(in the rows, 128 means zero)
One turn sends every row of this set to another row. A few are shown first. Where does it send the rows asked after them?
Kem: [107 129 124 114 113 119 128 141 153 104 145 115 141 117 126 108 124 143
  86 126 124 110 134 182 128  62 108 160 111 120 119 150  85 124 166 154
 107 154 124 150 100 121 128 143 144]
Lud: [ 65 101  73 116 110 112 122 110 172 114 141 102 153 101 116 138  84 150
  95 118 151 127  93 146 140 125 141 138 155 125 105 135  68 145 152 150
 110 144 134 124 101 134 162 133 131]
Pirob: [138 128  94 125 145 104 104 135 122 122 110 151 146 148 155 134 115 104
 133 125 119  90 130 135 159 140 153 191 118 116 158 127 131 123 126 121
 120 128 119 125 103 137 143 105 111]
sufu: [141 131  93 128 143 103 105 134 121 125 107 145 143 147 153 129 117 106
 132 116 113  93 132 134 163 141 152 188 123 117 163 130 128 121 129 124
 120 127 119 124 105 142 145 106 113]
Vapum: [146  89 109 142 146 109 150 102 147 113 123 109 139 101 115  97 136 110
 147  99 136  94 148 154 128 122 110 118 138 137 139 148 111  85 120 158
 128 145 136 142 136 138 106 149 139]
faso: [113 112  66 121  99 114 140  98 166 104 130 160 149 112 102  97 120 109
 146 100 119 125  96 152 157 104 175 149 136  90 148 140 100 137 100 140
 174 140 134 142 134 158 137 109 143]
mazi: [129  87  89 110 130  94 125 108 191 109 116 131 150  90 106 103 113  93
 115 127 109 148 109 175 145  98 136 112 128 119 128 153 109 136 125 127
 133 127 121 159  94 171  98 115 176]
fovar: [118 104 122 117 124 124 149  98 118 105 116 133 169 152  97 123 128  83
 101 105 118 134 149 156 133 116 129 192 119 109 100 144  91 145 135 131
 101  97 134 119 127 134 177 128 138]
nubi: [124  83  91 110 131  91 122 108 190 109 116 128 152  87 109 101 115  96
 119 126 112 146 111 173 148 101 134 109 124 121 131 149 109 138 126 123
 128 121 118 159  93 172 102 118 179]
Nupop: [ 71 107  71 119 102 113 119 110 169 110 137 103 155 103 121 137  85 153
  93 117 147 129  95 146 140 121 139 137 160 124 108 135  67 145 150 154
 115 151 138 127 102 136 162 129 129]
nuzo: [131  82  68 151 153 136 109 134 127 122 158 128 147 139 118 130  79 129
 114 105 139  73 113 155 140 120 132 164 119 130 136 154 101 133 172 150
 111 138 114 119 120 100 156  94 102]
dad: [130  87 126 108 118 102 147 103 122 112 122 154 125 103 120 112  57 102
 133 142  87 132 108 148 156  85 129 144 126 127 123 147 112 128 104 104
 137 103  90 117 141 137 154 108 124]
fufun: [122  88  90 110 131  95 124 111 194 110 122 131 151  91 106 103 113  94
 115 128 117 143 107 175 142  99 135 110 123 118 126 149 114 137 124 125
 130 122 120 155  94 166 100 119 180]
zav: [ 73 107  72 118 101 108 119 109 167 116 135 100 148 101 116 130  87 150
  96 111 146 128  97 144 143 119 139 135 163 129 109 138  57 144 152 151
 112 146 135 129 102 137 167 132 129]
Mova: [136 124  94 124 150 101 104 134 124 125 114 148 145 148 151 130 118 103
 139 120 122  91 130 136 162 142 156 189 114 115 162 129 132 126 131 118
 116 121 119 123 106 135 152 109 114]
nopak: [142  95  67 152 136 141 103 133 123 123 148 122 144 137 118 126  86 126
 112 104 129  73 124 151 140 119 130 164 131 129 140 159  92 128 170 164
 114 145 112 128 119 107 151  90 103]
goven: [138  97 101 148 144 119 159 101 155 111 122 122 139 103 121 107 125 111
 135 116 141  95 139 156 121 118 110 123 137 124 131 141 128  81 112 160
 129 151 143 130 126 135  92 146 128]
pap: [129 110 108 100 126  88 111 131 126  95 148 108 153 100  93 123  88 116
 108  71 111 102 127 105 139 129 159 122 125 125 129 132  82 147 167 105
 111 130 152 114 128 136 129 139 151]
fiv: [140  96 120 112 111 105 143 104 123 107 119 151 123 107 118 109  58 101
 131 142  81 137 117 149 151  82 129 143 133 127 122 150 111 123 107 116
 138 113  89 118 138 144 150 104 126]
Furip: [141 135  98 115 108 103 114 132 126  95 134 113 145 103  98 126  84 115
  89  82 102 103 133 102 131 117 154 123 146 122 130 133  81 137 163 132
 114 154 158 111 121 144 109 132 144]
duri: [134  90  64 153 145 141 107 134 130 120 148 125 143 141 117 128  75 128
 108 111 134  75 115 155 139 118 134 165 126 123 136 154 104 126 165 162
 114 147 114 119 119 103 149  90  97]
Pib: [130  91 120 110 115 102 143 105 126 107 120 156 123 107 119 110  57 104
 128 146  87 134 112 148 149  85 127 146 128 123 118 147 115 124 104 111
 136 109  90 114 140 141 148 109 120]
rere: [115 109 106  96 140  99 120 138 141  96 153 124 160 106 105 134  72 111
  94  92 130  96 117 109 127 129 161 123 113 114 114 121 107 146 164 101
 112 126 159  95 121 129 117 138 147]
nabet: [123 131  94 112 122 109 121 137 139  95 143 129 152 103 107 141  68 117
  81 104 117 101 119 107 123 117 154 133 132 106 115 122 110 137 152 127
 119 151 164 100 118 138  99 132 142]
lipun: [110 100  71 112 107 105 140 100 167 102 134 158 148 113  95  96 125 111
 157  95 123 123  94 152 161 109 177 143 128  96 150 140  96 145 110 130
 168 133 133 143 136 156 149 115 146]
Tulit: [136  89 122 109 114 101 144 103 119 109 120 148 123 107 118 107  66 103
 135 139  82 136 117 145 154  86 128 145 126 127 124 151 106 128 110 106
 136 107  91 121 140 140 154 105 125]
senu: [120 116 118 125 117 131 150 100 117 103 111 138 167 157 101 128 125  82
  88 121 117 135 146 155 129 112 124 197 125  99  97 140 104 140 124 142
 106 110 140 115 124 134 161 130 133]
poguf: [100 106 130 103 127 110 126 140 159 103 161 118 148 116 125 108 124 142
 101 123 137 107 130 183 131  71 113 153  99 127 121 149  85 129 174 136
  97 137 117 146 100 109 150 146 150]
popat: [131  76 114 133 159 104 154 101 154 111 132 112 146  96 119 102 133 107
 154 101 151  92 142 155 131 130 111 112 121 137 137 143 118  87 122 136
 123 128 138 138 136 130 116 155 138]
Bel: [138  84  69 151 146 135 106 133 121 124 154 121 145 137 115 126  85 127
 121 101 132  75 120 154 145 121 134 160 126 134 140 160  93 133 172 155
 111 139 109 125 119 106 159  97 104]
kigo: [114 108 123 121 128 127 149  99 121 107 120 140 172 156  97 129 124  82
  93 119 124 135 142 159 127 113 127 196 115 104  90 136 102 147 129 129
 105 102 140 114 126 134 167 128 136]
sozo: [109 122 130 107 118 113 125 140 149 101 151 111 143 113 121 102 128 147
  98 114 124 108 136 180 132  66 112 156 108 128 125 158  76 128 175 148
 103 146 118 154  98 120 142 144 151]
bofo: [122  89  91 111 132  92 125 116 191 108 117 133 151  90 106 104 108  94
 113 132 114 145 108 176 143  99 131 112 125 117 131 151 113 139 123 125
 130 126 123 157  91 168  94 117 179]
Fase: [ 99 106  67 117 107 113 143  98 175 105 133 169 149 116 103 104 109 110
 143 112 131 120  89 152 152 106 177 148 128  81 142 132 113 140  98 135
 171 137 138 130 128 154 132 113 139]
tidul: [140 125  94 125 148  97  98 132 119 124 112 145 144 146 151 127 123 105
 139 113 113  92 134 136 166 142 154 186 116 118 164 133 122 126 135 122
 119 124 117 128 106 137 154 107 116]
zimop: [ 99  95  71 111 118 108 142 101 173 103 140 163 155 115  99 100 115 107
 155 105 134 120  86 153 160 110 180 145 122  89 145 134 107 143 106 123
 166 126 134 134 132 150 145 114 144]
savo: [127  77 108 140 161 117 155 107 161 110 134 125 147  99 121 113 120 109
 137 117 154  92 133 159 125 126 112 119 122 126 126 135 135  86 115 144
 125 139 141 126 131 131 102 149 130]
far: [128 115 118 121 117 124 149  96 113 106 112 134 164 151  99 120 130  82
  97 109 113 136 152 155 134 110 124 196 126 110 100 146  90 143 129 139
 104 111 137 123 124 140 168 129 139]
zus: [ 71 104  78 116 102 104 117 109 167 115 141 102 153 103 117 128  87 154
 101 108 147 129  95 145 146 128 141 135 156 131 110 139  62 144 151 147
 115 143 136 126 101 135 171 135 131]
sorul: [ 97 120 127 107 127 120 133 144 162 102 151 123 146 117 131 115 115 144
  85 135 138 104 126 183 122  64 113 161  99 113 113 146  95 123 163 143
 104 143 121 142  95 113 133 145 147]

duri -> nuzo
Fase -> zimop
Pib -> dad
Where do these go?
kigo -> fovar
rere -> pap
Mova -> tidul
sorul -> poguf
goven -> savo

